rotation ticks, each row followed by its count of ticks:
The counts run from 0 to 406.
[145 114 106 162 112 126  85 146 153 144 160 117 101  88 146 167 102 155
 114 172  93 155 163 146 110 144 103 171 132 139 123  95 160 153 114 119
 106 149 125 105 105 110  98  92 122 143 130 130 161 109 135 131 136 142
 126 167  79 103 104 114  96 188  91 149 161 144 159 172 105 118] -> 359
[102 110 107 194  97 115 118 116 117 111 186  97 107 106 134 146 106 146
 133 166  93 178 148 160 132 103 110 135 139 116 123 110 152 146  81 121
 110 139 136  95 119  90 159  95 135 141 162 102 158 103 134 134 115 134
 114 138  76  81 105 131 105 135 126 164 153 123 150 172  80 130] -> 400
[143 115 117 167 106 128 104 152 149 124 167  96 111 115 143 123 103 154
  92 170  74 144 155 177 143 131 115 113 145 123 134 128 145 164  95 105
 118 135 116 118 115  67 133 115 104 147 161 103 167  62 106 118 129 147
 125 163  89 105 104 143  92 159 128 170 174 114 151 154  97 108] -> 97
[101 124 137 156  98 100  99 154 133 121 179 118 131 124 166 174 105 153
 141 144 102 160 146 144 120 119 120 128 113 154 125 126 152 176  68  73
 115 140 137 102 127  85 109 108 121 155 146 101 160 118 131 128  94 141
 108 175 113  94 107 161 137 155 130 152 129 134 168 174  90 115] -> 161
[135 130 148 163 113 113  82 135 160 149 187 118 106  89 151 153 102 158
 112 161  94 142 164 173 131 129 117 140 139 146 140 124 190 159  89  98
 128 140 154 113 123  90  90 114  93 160 141 111 155  96 115 124 113 160
  99 164 116 102 101 145 116 169 111 161 140 124 168 151 118 114] -> 83
[139 103 118 172 104 154 124 135 172 160 179 119  81  97 119 114  86 164
 159 158  85 146 134 158 132 121  99 160 132 125 147 118 174 146 114 141
 113 126 139 129 135  79 109 104 108 146 170  99 154  87 135 123 109 133
  99 158 101  58 111 119 101 152 139 157 165 115 163 156 109 123] -> 340
[144  98 110 174 113 143 130 165 177 130 162 115  93 107 132 114  78 151
 141 175  73 138 143 147 126 128  83 159 111 140 134  98 141 154 135 128
 113 123 112 140 131  92 108 105 104 148 164 122 162  90 135 122 123 126
 140 166  83  78 122 131  97 175 124 155 174 115 162 175  91 114] -> 59
[122 139 122 149 103 148 121 170 182 151 181 107 116 127 124 111 112 161
 136 160 107 171 157 146 158 116  99 157 107 111 127 112 145 165  89 122
 109 122 137  73 138  95 147  78  88 160 167 115 139 105 133 126  81 121
 118 180  89 109  95 135 118 168 152 140 137 122 130 156 118 115] -> 296
[149 131 128 150 111 131 101 131 150 157 184 104  92  85 167 144 101 145
 136 174  98 154 150 153 106 131 106 162 127 151 151 106 174 153  80 107
 101 127 156 106 123 109 100  99 102 155 137 119 160  86 131 114 124 171
 110 152 122  86 120 119 130 166 119 160 144 131 174 171 108 114] -> 351
[114 137 129 152  99 117 123 155 165 144 185 105 118 117 139 155 119 175
 134 166 122 195 158 162 166 126 105 162 115 140 108  96 169 139  88 123
 146 134 120 100 128 101 130  98  79 148 157  95 152 112 154 120  94 123
 109 173  82 133  81 145 101 151 122 158 134 119 155 148 111 110] -> 23
[110 122 126 134 122 111 102 162 191 128 162 137 104 136 128 155  99 159
 128 140  88 121 123 146 141 149 113 162 110 114 139 130 154 132 110  80
  77 135 105 120 146  64 114 105 123 142 156 139 148 126 126 123 121 125
 146 183 104  85 119 139  85 193 120 179 156 117 140 152 107 106] -> 228
[169 127 121 135  96 126 107 156 146 158 171  93 121  99 161 125  99 159
 105 182 101 168 157 163 128 130 113 136 116 171 142 109 143 175 104 117
 135 138 124 106 123 102 118 119  84 148 135 116 169  65 122 116 124 146
 108 179  96 116 109 133 118 169 125 139 150 121 174 182 115 101] -> 57
[127 119 114 182 126 126  89 147 149 134 181 139  89  81 126 155  96 170
 119 167  80 138 122 166 119 110 119 139 143 108 135 119 181 150 116 111
 103 150 140 107 109  94  98  93 126 140 149 118 132 124 133 141 100 128
 102 161  80  63 108 135  96 164 106 159 140 116 148 131 121 131] -> 380
[138 134 125 149 106 150 123 156 185 147 168 103 105  85 123 149 121 164
 142 174 109 165 152 150 132 135  92 137 120 140 127 121 162 142  79 123
 122 134 127  98 144  88 114 112  82 150 145  78 140  95 148 100 113 129
 107 193 108 105 104 152 125 154 139 154 144 153 166 144 109 103] -> 313
[100 134 116 135  90 107 116 139 169 126 157  97 100 120 157 117  99 145
 171 159 109 143 107 142 138 129 118 163  86 136 140 109 144 167  97  84
  77 128 108 103 143  55 156  88 125 141 153 136 143 103 123 134 111 132
 129 197 108 102 120 126  86 165 142 151 139 110 139 178 129 103] -> 206
[162 115 120 136 110  94  97 165 132 149 179 112 113  99 165 130  85 163
 121 189  79 147 148 158 114 111  98 147 122 164 141  73 149 178 127 109
 130 131 127 112 125 109 102 109  95 144 130 123 153 100 139 126 116 126
 131 160 102 100 113 119 104 187 106 154 138 111 150 172 113 110] -> 69
[111 141 124 146 107 121 115 136 161 123 196 103 109 147 118 141 128 154
 136 169 114 167 126 181 164 114 105 143  96 129 141 115 161 122  66 108
  90 145 130  81 128  68 178 106  83 148 162 129 140 107 112 122 111 128
 127 168  92  95 117 127 102 153 137 178 135 103 142 151 116 113] -> 244
[126 107 125 145 107  93 104 115 128 130 196  95 119 107 143 159  89 155
 127 157  93 169 167 158 117 111 111 143 176 118 130 144 152 144  73 127
 114 133 137  96 129  81 129 103 135 147 150  94 173 103 124 135 108 111
 125 152  89  77 114 144 126 156 124 160 157 139 149 160  73 124] -> 131
[161 115  96 175 110 127  93 157 125 114 175 110 113  78 124 150 100 165
 102 177  85 151 115 168 109 102 130 122 122 112 130 124 155 157 116 101
 114 152 127 101  95  85 130 101 133 133 141 117 139  93 144 124 116 109
 107 167  58  68 127 133  93 159 111 147 146 115 149 141 123 116] -> 393
[140 118 114 157  94 114  95 156 134 111 162 115 127  89 140 136  93 163
 125 160  88 153 112 152 103  99 131 142 128 111 128 120 137 185 107  92
 109 129 118  88 102  67 130  88 143 139 142 127 134  97 133 137  85  91
 111 180  73  71 129 138  98 165 127 138 124 102 132 148 131 108] -> 146
[117 115 136 142  91  98 119 152 157  97 165 105 127 124 144 160  93 161
 126 157 110 155 140 158 133 138 131 124 123 143 116 143 144 166  83  94
 138 127  96 119 140  37 143 117 116 135 148  98 163  90 120 112 117 116
 128 193  97 106 113 162  80 140 134 162 140 125 166 149 100  96] -> 175
[119 137 119 117 110 102  71 138 150 152 181 135 113 144 117 184 116 174
 124 148 131 163 144 167 148 136 125 167 113 134 110 120 158 127  82 120
  95 155 139  73 119  83 136  89  98 139 141 131 156 144 121 136 112 114
 123 179  93 101  97 122  98 185 104 151 139 138 152 162 116 112] -> 230
[131 122 117 130 104  90 101 153 147 137 166 107 112  78 181 148  84 149
 116 166 109 151 140 139 121 115 134 161 155 106 137 135 162 168 117  91
  96 125 108 105 121  92 122  89 163 156 133 111 165 113 147 142 109 130
 128 171  86  97 125 146  91 174  94 148 149 124 131 151  96 124] -> 129
[142 112 117 171 118 116  80 157 134 123 189 109 113 101 128 136 115 145
 103 190 101 128 165 163 136 111 106 133 131 139 145  97 160 160 101 117
 123 147 173  70 125  94 132  96  88 166 138 140 155 114 111 135 109 144
 139 160  90  94 108 134 105 177  99 149 157 125 157 156 105 121] -> 87
[148 149 124 110 112 100 110 155 155 137 181 109 128 101 126 165 104 169
 114 186 116 187 121 169 136 103 119 155  93 158 134 114 160 122 114  95
 117 151 113  93 116 107 137 115  94 133 128 132 132 116 147 118 118 104
 111 184  75 100 126 130 112 182 123 149 116  96 156 164 119  98] -> 264
[154 139 121 124 103 133 108 152 158 165 189 107 124 134 121 154 101 172
 121 148  97 189 158 159 133 124 100 175 137 130 112 128 137 124  76 127
 100 139 132  78 120 109 135  93  98 143 171 101 152  91 135 119 103 102
 116 155  81  94 101 117 126 174 143 156 147 139 138 166  99 111] -> 1
[149 129 103 122 118 104 102 175 148 131 184 129 113 139 108 150  95 177
 121 166  89 130  96 172 141 115 117 145 114 129 136 107 137 129 115  99
  89 149 114  98 114  73 140 102 105 128 150 133 140 112 127 124 119  96
 136 171  76  75 126 120  78 184 120 174 126 101 128 144 127 101] -> 237
[152 140 138 141 122 130 115 168 164 155 196 121 128 111 149 162 103 168
 140 166  93 182 115 157 123 124 108 171  88 142 143 107 160 136  96  76
 106 134 136  93 118 120 111 107 104 159 153 140 129 108 153 118  87 138
 104 163  96  84 140 138 136 170 131 164 105  94 155 151 120 108] -> 4
[124 132 120 167 117 144 136 149 190 122 184 112 117 108 109 137 112 174
 156 171  94 176 132 158 133 109  87 151 104 125 132  94 157 129  83 113
 121 122 134  97 134  88 138  98  96 144 162  93 119 103 150 104  89 105
 114 166  87  97 107 132 124 149 153 174 133 116 132 145 109 107] -> 15
[114 127 121 183 114 120  96 121 170 129 181  96 102  89 129 116 122 151
 123 182  97 141 166 161 149 104 104 127 139 110 145 108 174 154  94 110
 110 130 152  80 137  76 136  84 104 151 142 110 141 115 117 134 105 133
 122 179  95 117  86 140 102 163 123 160 162 123 133 139 113 125] -> 374
[125 121 102 185 105 115 115 134 136 130 171 101 100 100 169 141 104 157
 126 164  88 159 129 166 140 131 129 144 144 110 123 100 176 167  90 103
 100 142 108 119 102  90 145  90 127 140 155 104 164  82 134 128 125 150
 105 145  87 105  87 120  70 142 108 171 157 108 144 157 115 133] -> 102
[119 125 102 177 110 127  79 147 130 145 183 131  95 104 147 154 113 148
 108 169 102 148 159 161 147 108 113 127 127 130 125 115 163 156 102 114
  91 156 164  78 114 110 131  94 111 155 145 125 153 128 125 149 114 152
 109 161  88  89  97 136 110 174  96 134 164 136 156 173  96 130] -> 100
[132 126 104 140  98 149 107 179 162 151 178 126 111 118 132 159 114 168
 124 170 114 169 169 142 141 133  93 154 102 143 110  97 151 149 101 132
 113 147 141  80 129 121 126 100  81 146 151 101 152 118 148 123  98 122
 124 175  77 112  90 137 117 181 117 126 149 154 156 171 106 111] -> 308
[166 115 103 116 101 119 109 169 138 167 180  98 100  85 170 120  82 161
 114 180 104 143 136 146 134 129 122 170 133 128 140  93 158 169 121 136
 109 133 119 110 125 109 114  99  99 154 143 120 172  84 150 131 115 138
 128 167  94  87 119 119  82 166 101 140 137 114 144 149 125 113] -> 337
[126 124 119 171 117 127 109 140 186 144 152 106 100 111 166 109  99 146
 127 153  74 148 160 157 145 121  99 139 123 138 142 105 163 164 116  93
 108 126 116 127 136  90 103  99 111 149 165 123 157  94 119 136 118 159
 118 172 107 115  92 137 112 180 134 167 169 110 147 178  93 115] -> 357
[135 134 107 143  94 146 128 185 176 155 165 111 117 116 146 115 101 168
 136 158 100 169 126 152 152 129 109 161 113 111 117  92 143 163 107 107
 106 122 108  95 123 104 141  74  99 156 169 110 147  94 159 126  77 112
 119 168  79 115  98 128  93 164 138 152 128 107 122 150 134 107] -> 297
[122 122 114 181  98 121 122 152 155 122 169 106 105 109 164 120  98 141
 114 157  83 149 141 158 160 106 120 112 124 114 149 140 154 173 104  76
  96 127 114 113 127  83 138 104 130 160 167 110 159  86 123 135 112 158
 108 165  95 100 110 161 103 154 127 164 158 106 142 167  79 119] -> 396
[146 133 133 158  88 156 124 151 177 148 169 108 103  93 131 128  92 163
 125 173 113 172 155 162 151 145 122 144 116 131 129 145 162 157  97 132
 139 129 114 124 127  82 118 121  91 153 169 103 163  66 126 105 114 143
 101 180  99 104 108 139 108 152 142 143 153 121 176 148 121  98] -> 45
[124 139 134 124 118 124 129 131 171 145 195 104 105 127 132 174 107 166
 150 161 105 184 144 160 132 117  92 162 121 141 133 135 159  99  75 106
  88 141 127 109 139  95 138 122 105 142 158  97 151 108 139 108 128 124
 116 166 103  77 128 138 142 155 141 177 147 129 150 166  78 111] -> 261
